One turn moves every row onto another: examples first, then more rows asked:
Z_331: [ 35   5  -1  -4  -1  26  29  -6  -7 -10  -4  -3   7]
Z_124: [ 33   4 -28  15  21 -11  -6  10   3   8  -1  -2  -2]
Z_239: [ 38  -1   2 -13   9  -9 -20 -22 -14  -7   4   4  11]
Z_724: [-29  -3  -8  -6  -2 -26  -2   1   3  -8   1 -30 -13]
Z_237: [  9  -8  12 -26   4  -9 -13  -9 -18   0  19  29   7]
Z_752: [ -2  -4 -15   1  15 -11   6  26  -1  16  18  28  -6]
Z_229: [ 38  -1   4 -10   7  15  -8 -27 -12 -12   6   5  10]
Z_376: [ 15   0 -23   6  20 -25  -9  21  -1  16   7  13  -3]
Z_878: [-15  -3   0  -7  -7 -25  -6   1  16 -11   7 -35 -12]
Z_360: [-16  -1 -11   0   1 -21  -3  -6   4 -12  -5 -42 -11]
Z_332: [ 22  -5  11 -12   2  25   3 -24 -14 -10  16  18   7]
Z_615: [  6  -2   3  -2  21 -34 -12  18 -11   3 -10  -1  19]
Z_671: [ 11  -3   2 -23   1 -34   3  20 -15  10   3  17   6]
Z_797: [ 24  -5   5 -20   8 -21 -23 -12 -17   0   9  16   9]
Z_164: [ -1  -6   9 -25  -4  -6  23  17 -16   5  13  28   3]
Z_17: [ 12 -10 -24  15  11  10  13 -33 -10 -13 -20   3  -2]
Z_390: [  4  -2  12   8  13  35  29   2  -6 -13  -1   2  15]
Z_894: [-39  -6  -3  -9  -6 -15   8   2   1  -9   9 -21 -13]
Z_884: [ 49   6 -10  -4   6  -1   9  -4  -7  -5 -12 -15  10]
Z_817: [ 14 -10 -28  11  13 -16  -3 -29 -13  -7 -24   0   0]
Z_104: [-17  -7  18  -4  11  14  24  16  -9  -3   7  22  15]
Z_703: [ 33   4 -25  20  18  17   9   2   6   2   2  -2  -2]
Z_901: [-26  -5   4 -10 -10 -20   1   5  14 -10  13 -25 -14]
Z_459: [-13   0 -11   4  -2  -2   8 -13   8 -17  -5 -44 -11]
Z_904: [-36  -4  -1  -4  -6   3  19  -3   4 -16   8 -23 -13]
Z_837: [-18  -4   5  -3 -11   7  12  -5  17 -18  13 -29 -14]
Z_278: [ -2  -4 -12   7  12  15  21  18   1  10  20  29  -8]
Z_424: [-17  -8  13  -9  15 -21   4  26 -13   5   3  19  15]
Z_855: [ 28   4  -1   8  22 -14  -8   5  -7  -5 -18 -20  20]
Z_432: [ 27   4   1  15  19  20  13  -4  -4 -13 -15 -17  18]
Z_345: [ -7  -1   1   0  -8   3   8  -9  18 -18   7 -39 -12]
Z_507: [-19 -19 -16  -3   9 -23   4 -12 -18   2  -7  30  -4]
Z_373: [ -6 -15 -16  10   7  20  23 -29 -12 -11 -11  19  -4]
Z_370: [ 11  -2   8 -15  -6  24  36   5 -11  -4   9  19   3]
Z_135: [ -7  -1  -2  -1  -7 -14  -2  -6  16 -16   4 -42 -12]
Z_72: [  8  -8  15 -22   2  12   0 -14 -17  -5  23  29   6]
Z_144: [-22  -2  -6   1  -5  10  18 -10   7 -19   2 -35 -13]
Z_46: [-21 -20 -12   0   5   3  19 -17 -15  -4  -3  33  -6]
Z_78: [ 16   1 -17  15  14  29  23   6   5   3  13  13  -6]
Z_139: [-28  -6   7  -9 -12  -4   9   2  15 -13  16 -22 -15]
Z_454: [ -1 -15 -24   3  13 -32  -8 -17 -17   1 -17  14  -1]
Z_897: [ 36   3  -8 -14   4 -31  -5   8 -12   5  -9  -5  10]

Z_884 goes to Z_897
Z_345 goes to Z_135
Z_332 goes to Z_229
Where do these go?
Z_373 goes to Z_17
Z_376 goes to Z_752
Z_144 goes to Z_459
Z_432 goes to Z_855

One turn moves every row onto another: examples first, then more rows asked:
Z_169: [ -4 -11   4 -27   1  -8 -11   8  27 -15  19   6  10  -5  25 -29  29  -2
   7  -6]
Z_559: [-14  19  16 -27  19   4 -31  14   4 -10 -21 -13   0   0 -19   7   1  14
  -3  17]
Z_244: [-11  -8  -5 -22  14  15 -15  12  41   8   6  -1 -18   0 -39 -15   8 -25
  17 -12]
Z_290: [  0  -3 -14 -14  -6  -2 -28   4  -2 -16  14  12  18  -3  15 -50   6 -14
  -2  -2]
Z_496: [  3   2  23 -27  12 -30 -12  13  17   0 -38  -4 -11  -1 -20   4  13   9
  -2   6]
Z_150: [  6  20 -16  -2 -15  11  24   2  -5   5 -14   3 -26 -14 -16 -24 -10   6
  -3   3]
Z_341: [  6  -8 -21 -29  13   5 -18  10  24   3  26   3  -1 -13 -16   8 -21 -14
  -5 -27]
Z_528: [-22 -25   3 -24  35   1 -40   1   4   1 -20 -25  -3 -18 -10 -14   9   9
 -13 -19]
Z_935: [-24 -16  14  -3  10 -18   5  34  14  16 -18  -5  23 -11 -31 -20  -7 -28
   3  16]
Z_638: [ -6   5  -2  11  39  15  18   0  30  -5 -26  -6 -20  -6 -30 -18   5  -4
  -1   2]
Z_513: [ -5 -12 -14 -17  27  -9  -5   6  19 -11  39  -6  -9 -10   8  -1 -21 -11
 -17 -15]
Z_917: [-15 -10  -4 -23  24   8  -6  10  38  -5  16  11 -15   7 -37 -12   9 -20
  10  -8]
Z_569: [ 21 -26 -11   1   1 -24  -6  -1 -13  -6 -18  18  13 -27   7 -25  -1  -7
 -21 -11]
Z_428: [ -1  19  14 -15  12  -3  -2  19  15 -10 -30  -4   4 -35  -7   4   2  25
   6  12]
Z_450: [ -4 -13 -18 -19  16  -2 -12   5  16  -4  35  -3  -5  -5 -10  11 -23 -15
 -16 -21]
Z_451: [-21 -17   2 -14  38  24  -6   2  25  -1 -19 -29  23 -13  -1 -22  19   8
  -4  -5]
Z_187: [ -7  13  20 -40  20 -12 -10  22   6   5  -8   0   6  -3  -5  18  -4  15
  -5  11]
Z_436: [ 17 -11  -9  21  -3 -12  -7   3 -10 -10 -11  10  26  -9  -5 -15 -10 -27
 -15  16]
Z_175: [ -5 -16 -24 -21 -16  12  13   9   1  19  13 -17   5 -12  -8 -17 -25 -17
 -23 -18]
Z_300: [-26 -13   3 -15  20  22 -18  -5  -5   8 -12 -28   9   1  14 -13   8  10
 -24 -24]
Z_617: [-20  -3  20  -2 -10 -10   0  28   2  -2 -28  -9  12   0 -32 -11  -2 -20
 -11  26]
Z_614: [ -6   6  -4  -6 -12  -4 -19   2   3   2   4   3  -6  -2  25 -52  19  -7
  12 -12]
Z_847: [-15   9   9 -32  23 -16  -3  12   4   6 -20  -6 -10 -18  -6  -4  10  25
  -1  31]
Z_919: [ 18  -6  -7  31  12 -11 -12   1   1  -4 -19  22  16 -25  -2 -14  -3 -21
   2  -7]
Z_225: [ -1  16  -4   5  -5   2  30   9  -1  -3 -14   0 -33 -22  -8 -29 -10   5
  -6  12]
Z_753: [-24 -10   4 -22  37   3  -2  15  42 -14  16   6 -17  -2 -23 -21   8 -13
   1 -12]
Z_560: [-19  -4   9   8 -23 -22  12  28  19   5 -20 -29  14 -22  -6 -25  -4 -16
   0  10]
Z_111: [ -4 -30   7   1   2 -25   6  14  -6  18 -30 -16   3 -13 -19 -30   3 -20
  -4  28]
Z_80: [ -2   0 -10   6  26  28  14  -5  20   2 -24   2 -16  -2 -41 -18   7  -9
   3  -1]
Z_889: [-28 -14   4  -2  -3 -31  15  24  10   9 -32  -7  18 -24 -22 -22  -5 -13
 -23   7]
Z_890: [-21   0  -7 -20  23  21 -38  -3   9 -12 -10 -21  19   7   0 -28   7   4
 -15 -20]
Z_195: [-14  -3 -22 -10 -21   1  15   7  -1   8  13 -20  -5  -6  -4 -21 -28 -11
 -25 -19]
Z_480: [  2 -10 -17 -32   8 -26 -26   1  13   5   2 -14   8  -2  19 -50   6  -4
   3 -15]
Z_274: [-19 -10  -5 -13  37   2 -14 -17  19  -1 -25 -19   7   3   6 -13  25  13
 -22 -19]
Z_932: [-13  -6 -15   0 -11  -9  26   9   5  -1  10 -20  -8 -11   7 -27 -27 -12
 -32 -18]
Z_912: [  6  -4  -5   8  10  32   8  -5  15   9 -27  -2 -24  -7 -37  -6  11 -11
   1  -6]
Z_38: [ 15  10 -13 -14 -25  14  25   5  -3  14  -9   0 -23  -8 -10 -18  -5  -2
  -4   4]
Z_336: [ 13  -9 -20  19  12 -40 -12  -3   7  -1  -3   5  11 -26  11  -9  -8 -16
  -6   5]
Z_158: [  8 -26  -4  24   1 -11 -10   0   4 -12   6  -5  16 -30  20   2  -1 -15
 -13  -4]
Z_442: [-24 -19  -9 -14   2 -17 -25   2  13  -7  12   8  -7 -15  16 -47  27  -8
   0 -10]

Z_341 goes to Z_912
Z_169 goes to Z_428
Z_935 goes to Z_614
Where do these go?
Z_917 goes to Z_150
Z_336 goes to Z_274
Z_559 goes to Z_436
Z_513 goes to Z_638
Z_111 goes to Z_480

One turn moves every row onto another: examples first, then more rows asked:
Z_640: [  1  -1   0 -16  19 -20  32 -26  -8  44   9 -13  -8  16  28  23   4   7]
Z_922: [  9  32 -13 -30 -12 -38  -5 -15  -7  23   4 -26  -8  -4  13 -11   2 -11]
Z_5: [  8  29 -20 -30   1 -45   9  -4  -5  15  15 -18   1  13  19 -13   3 -14]
Z_4: [ 18  -6   0   5   8  25 -21   1   1  -5  15   3  19   4  27  -4  -3  25]
Z_881: [ 10  35 -11 -33   1 -42  -7 -16  -5  17  10 -27  -2   2  20 -16   0  -6]
Z_711: [ -7  21  24   4   9  12   9 -23  -5  16  26 -13 -16  -4  31  20  -4  35]
Z_604: [ 15  -6  -2  -4 -25   8  23 -26   1  18  17  -2  27   0   3   3  10  13]
Z_572: [-10  17  26 -13  -2   9   3   9   1   2  -2  -8 -25   7  51 -10 -10  36]
Z_350: [ 27  -2  -5 -10 -29   3   5   9   4  11 -17   8  -4  10  18 -25 -18   1]
Z_490: [  5  23  28 -12 -28 -20  16 -20  -2  26   0 -10 -25   8  28   5  -8  28]
Z_273: [  0  19  23 -13 -27 -14  15  -6  11  28  -5 -12 -27  13  34   6   9  31]
Z_404: [  8   6 -10  -6 -23   6  14 -31   5  15  21  -2  20  -4  -7  10 -11   4]
Z_68: [ 10  18  -6  -4  30  -4   4  -1   1  29  34 -19   2 -18  26  -3  10 -27]
Z_379: [-19  -9   3 -16  37  14  24   2  -3  22   6 -15  -7   8  53   9   0   9]
Z_321: [ 22   0  -9   2 -21   8  20 -25  -4  23  21  -5  20  10  -2   9   9  10]
Z_545: [ -3  13 -15 -31  10  -6  -1  15   6  -8  -3 -32   5 -16  47 -12  -3 -18]
Z_899: [-10   8  -9 -25   1   1  -8  13  25  -4   2 -32   2 -11  45 -20   2 -18]
Z_511: [ -8  23  -4 -32   7  -3  -6   6   3   0   1 -34  -1 -21  45 -26  -4 -16]
Z_476: [-18   4  -2 -21  35  20  19 -12 -12  29   5 -15 -11   9  47  15 -10  11]
Z_383: [-10  -6   5 -38   3 -21  26   2   3  27 -19 -14 -11  24  49  -3  -3   9]
Z_514: [  5   3   5  -2 -28   3   6 -29   2  18  27   2  26   2   0   1   1  12]
Z_685: [  0  30 -13  -5  29   1  -9 -12 -11  21  36 -25  -4 -18  20  -3   7 -11]
Z_159: [ -8  21  -6 -30   8   1 -16  18   1   3  -2 -28  -9 -13  42 -29  -2 -13]
Z_324: [ 17   2  -4  -1 -38   4   9   4  -9  -1 -11   7   5  12  24 -26 -12  10]
Z_401: [-17   3   8 -43   9  -4  15   1  -1  33 -16 -10 -14  26  48  -6 -11  11]
Z_96: [  2   6   3 -27  12 -13  20 -28  -8  52  -4 -12 -14  16  30  21  -6   6]
Z_543: [ 25  -7  -6 -19 -32   2   8   9   3   7 -14  -1  10  25  22 -21   2  14]
Z_313: [-16  18  17  -5  -1  16  12  12   6   5   4 -11 -25  12  49   0   7  38]
Z_189: [  6  -1  -7  -7  18  27 -16   6  10  -4  22   7  16  11  17  -9 -10  22]
Z_413: [ 10  31  -8  -2  30  -4  -3 -11 -12  25  31 -24  -7 -18  27 -13   3 -17]
Z_132: [ 17  24 -25 -20  -5 -45  -3 -14   8  11   7 -24  -5  15  18  -7   2  -9]
Z_192: [  7 -10  -6  -4   7  39  -1   9   5  -3  19  -4  23  11  25  -6   6  19]
Z_377: [  4  22 -18  13  24   3   7  -8   2  20  38 -19  -8  -8  24  -8   7 -23]
Z_473: [ 26  -7  -4  -6 -28   4  16   8  -3   8 -12   9   8  17  22 -28   2  14]
Z_333: [ -2  20  13   6   1   6  16 -19   1  20  17 -16 -21   1  31  29  11  37]
Z_813: [ 13 -11  -7  -5  10  25  -3   2   4  -8  15   2  26  11  23  -7   8  30]

Z_189 goes to Z_899
Z_68 goes to Z_4
Where do these go?
Z_401 goes to Z_273
Z_192 goes to Z_159
Z_413 goes to Z_813
Z_572 goes to Z_383

